128 stands for zero in the data rows.
Some points:
[211  89 121 155 135 165  84 187 181 104 124  69 150 207  91 191 142 106
 103 132 132 148 118 172 137  86 133 142 147 113  95 211]
[  3 147 162 158 130 120 126  81 101  81  90 159 192 139  90 137 128 216
 110 149 177 109 164 205 126 144 127 163 128  78 165 223]
[122 106 178  70  61 121  89  90 119 122 157  94 128 120 133 135 161 186
 196 100 111 136 114  86 102 128 116  68 170 109 120 116]
[141 112 113 140 161 137 118 151 126 149 165  98 137 144 108 134 110 103
  99 117 129 140 149 145 143 131 149 127 102 124 103 140]
[ 81 117 163 189 147 109 107  99 122  69  76 166 203 156  94 153 137 214
 123 138 160  97 173 181 143 136 137 162 141  75 170 240]
[133 113 172  62  59 120  96  97 108 117 155  85 136 116 143 138 167 176
 204 103 102 137 129  88 101 129 106  69 166 118 126 114]
[103 127  93 114 183  87 119 106 110 155 174 115 123 107 125 120 112 116
 115 131 169 120 154 134 129 151 158 101 105 102 101 109]
[ 94 116 153 191 144 113 118  96 121  65  85 162 208 151  94 153 124 200
 123 131 149 101 164 184 152 138 147 158 138  83 166 242]
[137 106 182  64  66 120  88  93 110 120 165  93 139 117 144 137 161 183
 199 111 105 148 118  82 111 126 106  76 170 118 136 112]
[ 98 134  72  99 197  59 118  82 124 145 157 103 129  79 118 111  99 143
 117 129 214  74 165 118 142 153 154 100 138  84  87  85]
[108 122 169 195 136 110 115 110 132  57  97 154 188 156  97 147 138 187
 124 130 153 101 160 163 138 130 150 168 136  83 168 229]
[139 110 212  46  62 111  95  80 145 135 198  83 156 141 147 136 201 180
 223  93 118 160 125  99 136 110 111  66 172 110 121 109]
[105 135  72  89 202  41 113  68 129 133 155 100 130  58 107 105  92 149
 132 130 234  70 153 127 147 163 166  89 149  87  88  81]
[138 126 165 205 137 103 118 110 140  59  91 141 194 150  93 161 131 174
 131 141 145 101 154 153 141 132 154 151 130 101 178 224]
[143 110 209  53  61 120  82  79 144 132 195  84 138 138 144 133 203 179
 236  93 129 159 128  89 136 105 116  63 170 111 121 106]
[105 138  61  92 194  23 112  78 152 121 149 119 141  54  95 103  92 165
 141 132 228  61 151 111 137 166 159  97 182  78  87  75]
[162 110 156 216 152 112 108 114 138  59  90 146 183 152 105 151 137 174
 131 139 126  94 155 157 145 120 158 154 152 104 168 219]
[137 116 222  52  50 107  89  77 144 134 205  82 140 140 155 140 211 188
 235  93 137 150 108 111 127 100 116  65 174 108 112 125]
[108 124  86  92 168  50 118  69 177  97  87 157 127  46 104 114 110 197
 170 139 216  66 116  92 142 133 108 102 196 103 107 105]
[175 129 159 195 119 133 118 105 151  66 111 131 166 157 110 149 143 158
 119 140 114 100 158 135 140 138 162 154 133 112 174 190]
[117 133 233  37  44 128 102  74 158 145 208  81 146 168 169 116 214 208
 232  97 147 131  85 109 145  97 129  65 187  94 115 126]
[229  72 169 191  85 238  99 251 164  98 114  75 143 255 104 218 151  77
  95 118  65 219  96 183 135  64 128 179 106 154 114 255]
[174 125 170 187 123 136 117 104 157  72 110 123 154 148 116 155 145 147
 121 152 119 105 142 119 126 130 162 145 120 125 165 166]
[137 126  86 168 178 132 138 155 112 116  97 148 128 112 108 139  79  55
  58 150  95 131 163 145 143 128 131 166  77 135 124 105]
[208  90 159 183 117 213  92 236 158 127 135  76 141 248 101 203 142  68
  90 108  77 201 113 183 141  76 144 152  82 137 115 226]
[200 126 156 188 111 136 118 120 147  87 117 116 159 158 122 142 131 131
 134 154 118 105 140 117 129 143 156 135 129 130 159 153]
[132 134  95 176 176 142 144 154 120 131 100 155 120 106 117 145  88  56
  68 148 106 134 146 149 136 129 126 166  82 129 130 111]
[216  83 137 150 119 186  94 196 177  92 117  90 148 222  94 195 148 110
 107 116 121 161 105 171 138  83 131 165 133 135 103 221]
[195 130 151 178 107 125 126 116 142  86 116 117 141 156 112 143 145 128
 128 154 102 115 128 117 123 141 166 140 124 126 155 142]
[145 118  67 181 174 129 131 168 108 114 107 157 130  95 102 153  72  53
  55 143  93 144 172 138 141 138 120 168  69 139 136 103]
[163 112 119 141 131 146 103 175 158 121 122 112 127 183 103 169 141 107
 117 120 124 147 128 158 142 104 127 137 134 138 120 186]
[223 123 147 179 116 139 118 118 164  90 118 112 140 155 136 134 146 117
 132 152 105 115 129 102 126 140 168 142 139 128 154 145]
[150 121  66 172 169 130 135 168 111 119 112 163 122  99 107 146  78  51
  54 146  92 145 185 138 131 133 124 167  84 148 134 106]
[120 115 114 131 152 131 117 144 124 139 147 119 121 144 112 140 122 112
 126 130 130 143 143 136 135 126 139 119 107 125 112 136]
[226 126 150 172 113 137 120 117 153  98 119 115 136 141 141 150 138 103
 143 143  97 114 130 107 122 143 170 126 136 142 150 123]
[155 114  66 184 170 143 133 162 106 109  99 164 127  85 111 159  75  43
  53 154  90 136 184 134 129 142 133 177  68 130 122  94]
[130 128 104 121 165  90 121 119 134 130 141 113 129 112 108 126 111 141
 126 133 159 108 138 139 143 134 132 112 144 120 110 120]
[190 142 150 151  88 147 145 113 143 122 127 113 111 149 139 141 135 103
 124 163  96 112 114  95 104 158 166 122 116 146 157  88]
[156 124  64 172 182 127 133 166 108 110  97 159 118  89  94 153  65  42
  54 146  73 146 191 133 132 140 127 182  79 132 134  93]
[125 131  94 104 167  90 115 107 148 115 134 115 140 102 114 121 113 149
 134 136 190  92 134 127 139 137 133 116 157 111 100 107]
[178 166 145 129  78 166 156 104 140 143 127 104  99 130 133 130 134  87
 107 172 109 121 110  85  81 158 159 109  92 162 143  64]
[154 111  64 180 183 134 118 163 116 117 106 161 117  89  96 155  65  46
  53 143  73 157 197 129 127 144 128 170  66 131 137  95]
[128 130  91 112 170  78 113 108 153 123 141 121 141  97 104 117 114 142
 137 127 198  87 143 121 146 131 147 100 153  95 100 119]
[202 143 141 136  95 143 137 121 151 139 128  98 109 131 137 122 143  81
 123 147  93 115 119  84 114 141 153 120 117 162 148  75]
[145 133  71 182 162 131 142 166 122 131 104 152 129 109 119 151  81  64
  68 142 109 132 155 149 145 139 131 170  77 129 128 112]
[123 133  93 106 147  87 121 100 165  94 112 145 138  90 101 121 114 166
 160 142 179  97 120 109 136 126 125 118 185 119 101 128]
[196 147 134 134 108 147 146 124 143 152 123 101  96 130 156 123 133  88
 131 152  98 136 108  90 110 150 143 107 124 146 141  74]
[125 152 103 171 163 148 140 152 123 133 108 154 119 122 125 137  92  68
  75 132 128 119 132 150 149 137 126 165  91 139 119 124]
[ 16 150 134 128  87 135 195  98  95 122 103 255  76  59 198  70 129 188
 190 124  36 157 149  76 127 113  56 138  90 203 182  80]
[178 135 128 114 116 138 138 121 128 161 126 100 107 126 153 108 126  79
 134 143 110 130 106  84 104 147 146 120 129 158 125  64]
[116 164 128 154 154 137 151 156 129 151 105 146 126 147 138 124 112  95
  69 139 150 113 102 172 142 136 138 163  93 137 113 137]
[ 57 146 131 123 118 125 173 114 110 127 133 203  97  87 163  92 125 158
 151 130  90 146 141 115 137 122  92 122 105 160 164 103]
[147 139 115 100 103 136 143 121 117 184 141 116  94 112 154  92 121  79
 123 132 118 132 108  84  93 141 131 112 105 146 127  60]
[106 181 136 157 154 140 170 150 119 151 117 140 130 159 141 107 123 101
  77 127 155  96  95 180 155 124 130 167 101 137 112 153]
[119 118 115 130 145 137 141 133 131 124 143 134 121 130 132 133 120 123
 131 121 113 138 144 131 131 127 119 131 106 131 129 134]
[175 133 107 108 126 131 129 138 131 161 122 103 101 112 160  96 132  87
 141 115 123 145 118  93 117 142 130 115 139 141 115  71]
[109 179 141 149 149 141 157 149 123 155 109 142 119 155 138 100 126  98
  77 126 168 101  77 186 146 124 138 167 103 128 119 148]
[135 115 117 136 154 136 119 159 126 146 161 117 130 155 117 137 122 110
 115 129 111 151 135 145 143 122 141 122 105 123 126 140]
[183 136 107 120 122 142 129 146 139 152 130 102 109 105 159 110 130  84
 145 129 119 143 110  95 127 141 146 115 136 143 122  67]
[ 96 193 151 148 147 155 161 150 123 165 119 153 128 168 149 111 122 102
  87 132 167  86  76 189 144 123 131 171 112 131 104 156]
[ 80 140 126 148 136 154 164 132  83 165 172 151 114 138 158 119 129 109
 107 125  66 164 159 146 131 123 126 120  52 161 141 106]
[121 125 104  79 126 121 141 144 102 175 136 108  96  91 164  82 123  99
 129 109 133 140 113 111 117 143 124 111 123 146 111  65]
[ 91 196 173 156 143 146 177 147 136 176 119 151 119 171 147  95 138 119
  90 124 193  85  49 189 146 118 144 156 117 124 113 163]
[ 52 136 127 143 124 144 173 125  91 144 140 188 105 112 166 100 131 134
 152 128  64 151 147 110 121 122  87 124  87 163 165  97]
[127 142 100  79 125 123 141 133 114 179 138 110  85 102 161  90 114  85
 121 112 132 144 113 107 113 133 127 118 127 154 126  60]
[ 85 196 171 146 152 159 173 135 125 164 113 135 116 187 149  92 146 117
  90 120 202  83  47 207 154 127 134 166 120 125 114 167]
[120 117 129 133 103 143 134 141 163  85  78 176 113 131 128 130 145 177
 163 139 105 131 111 114 132  84  84 148 149 156 136 147]
[ 53 129  91  54 131 122 160 136  80 209 141 135  96  80 160  64 101 100
 119 100 142 145 113 120 102 138 108 113 129 130 107  48]
[168  63 115 137 141 138 116 220 164 181 194  85  87 180  97 142 221 157
 138 197 152 128  65 131 119  96 134 132 184 155 133 211]
[183 104 110 117 109 118 110 149 238  48  42 146 139 146  89 170 151 200
 176 148 162 112  70 107 143  75  88 151 229 138 116 196]
[ 38 134  87  43 144 111 158 136  85 209 139 126  97  83 150  68 102 116
 111  97 148 143 112 127 109 141  98 105 126 137 102  59]
[134 103 134  97  59 135  92  93  72 108 118  95 124  96 119 125 130 161
 172 105  85 147 132  66  88 157 106  83 177 117 146 105]
[ 70 138 144 132  84 162 179 124 130 114  90 228  94 120 165 121 136 167
 175 122  61 153 130  98 125  87  74 152 112 183 175 132]
[  7 130  89  33 140 116 156 124  65 208 146 130 104  68 159  51  95 120
 103  94 163 149 105 130  97 141  82 105 126 136 107  58]
[122 112 141  95  65 128  99  97  84 105 125  96 116 107 132 120 137 168
 172 101  92 133 116  80  87 165  99  75 186 127 134 120]
[102 117 138 143 103 145 150 135 141 120 112 178 104 128 146 136 133 141
 150 133  86 153 132 116 131 105 100 147 115 158 140 142]
[ 16 143  79  31 148 101 161 133  65 199 139 133 101  81 159  66  97 119
 120  91 164 155 105 139 104 134  84 116 120 126  99  73]
[123 120 155  78  67 140  96  96  77 123 129  86 130 115 126 121 141 183
 174  96 101 122 111  83  84 153 109  76 180 124 134 123]
[152 103 120 147 115 158 116 162 147 115 124 126 124 164 118 165 127 128
 123 121 108 147 114 148 134 101 126 149 130 133 123 167]
[  0 146  57   0 167 103 181 118  17 245 154 168  80  40 149  29  84 145
  81  71 203 157 115 159  84 132  52  96 109 119  80  56]
[137 108 207  44  52 108  84  82 143 125 201  96 150 143 145 147 190 184
 230  96 113 150 140  85 139  99 127  68 169 111 113 111]
There is one direction along which these points spread out most. Take the direction at right angles to it along which they spread out most. Go by this last direction. How far along it is each point below, from 0 to 99? The average is 50, and the first point in the table lies past the average. One standard deviation of the points above along it is 16.
[102 117 138 143 103 145 150 135 141 120 112 178 104 128 146 136 133 141
 150 133  86 153 132 116 131 105 100 147 115 158 140 142] -> 50
[125 131  94 104 167  90 115 107 148 115 134 115 140 102 114 121 113 149
 134 136 190  92 134 127 139 137 133 116 157 111 100 107] -> 49
[109 179 141 149 149 141 157 149 123 155 109 142 119 155 138 100 126  98
  77 126 168 101  77 186 146 124 138 167 103 128 119 148] -> 38
[ 38 134  87  43 144 111 158 136  85 209 139 126  97  83 150  68 102 116
 111  97 148 143 112 127 109 141  98 105 126 137 102  59] -> 33
[120 117 129 133 103 143 134 141 163  85  78 176 113 131 128 130 145 177
 163 139 105 131 111 114 132  84  84 148 149 156 136 147] -> 58
[130 128 104 121 165  90 121 119 134 130 141 113 129 112 108 126 111 141
 126 133 159 108 138 139 143 134 132 112 144 120 110 120] -> 48
[125 152 103 171 163 148 140 152 123 133 108 154 119 122 125 137  92  68
  75 132 128 119 132 150 149 137 126 165  91 139 119 124] -> 31
[ 53 129  91  54 131 122 160 136  80 209 141 135  96  80 160  64 101 100
 119 100 142 145 113 120 102 138 108 113 129 130 107  48] -> 33
[174 125 170 187 123 136 117 104 157  72 110 123 154 148 116 155 145 147
 121 152 119 105 142 119 126 130 162 145 120 125 165 166] -> 60
[200 126 156 188 111 136 118 120 147  87 117 116 159 158 122 142 131 131
 134 154 118 105 140 117 129 143 156 135 129 130 159 153] -> 59
[117 133 233  37  44 128 102  74 158 145 208  81 146 168 169 116 214 208
 232  97 147 131  85 109 145  97 129  65 187  94 115 126] -> 90
[183 104 110 117 109 118 110 149 238  48  42 146 139 146  89 170 151 200
 176 148 162 112  70 107 143  75  88 151 229 138 116 196] -> 73
[105 135  72  89 202  41 113  68 129 133 155 100 130  58 107 105  92 149
 132 130 234  70 153 127 147 163 166  89 149  87  88  81] -> 43
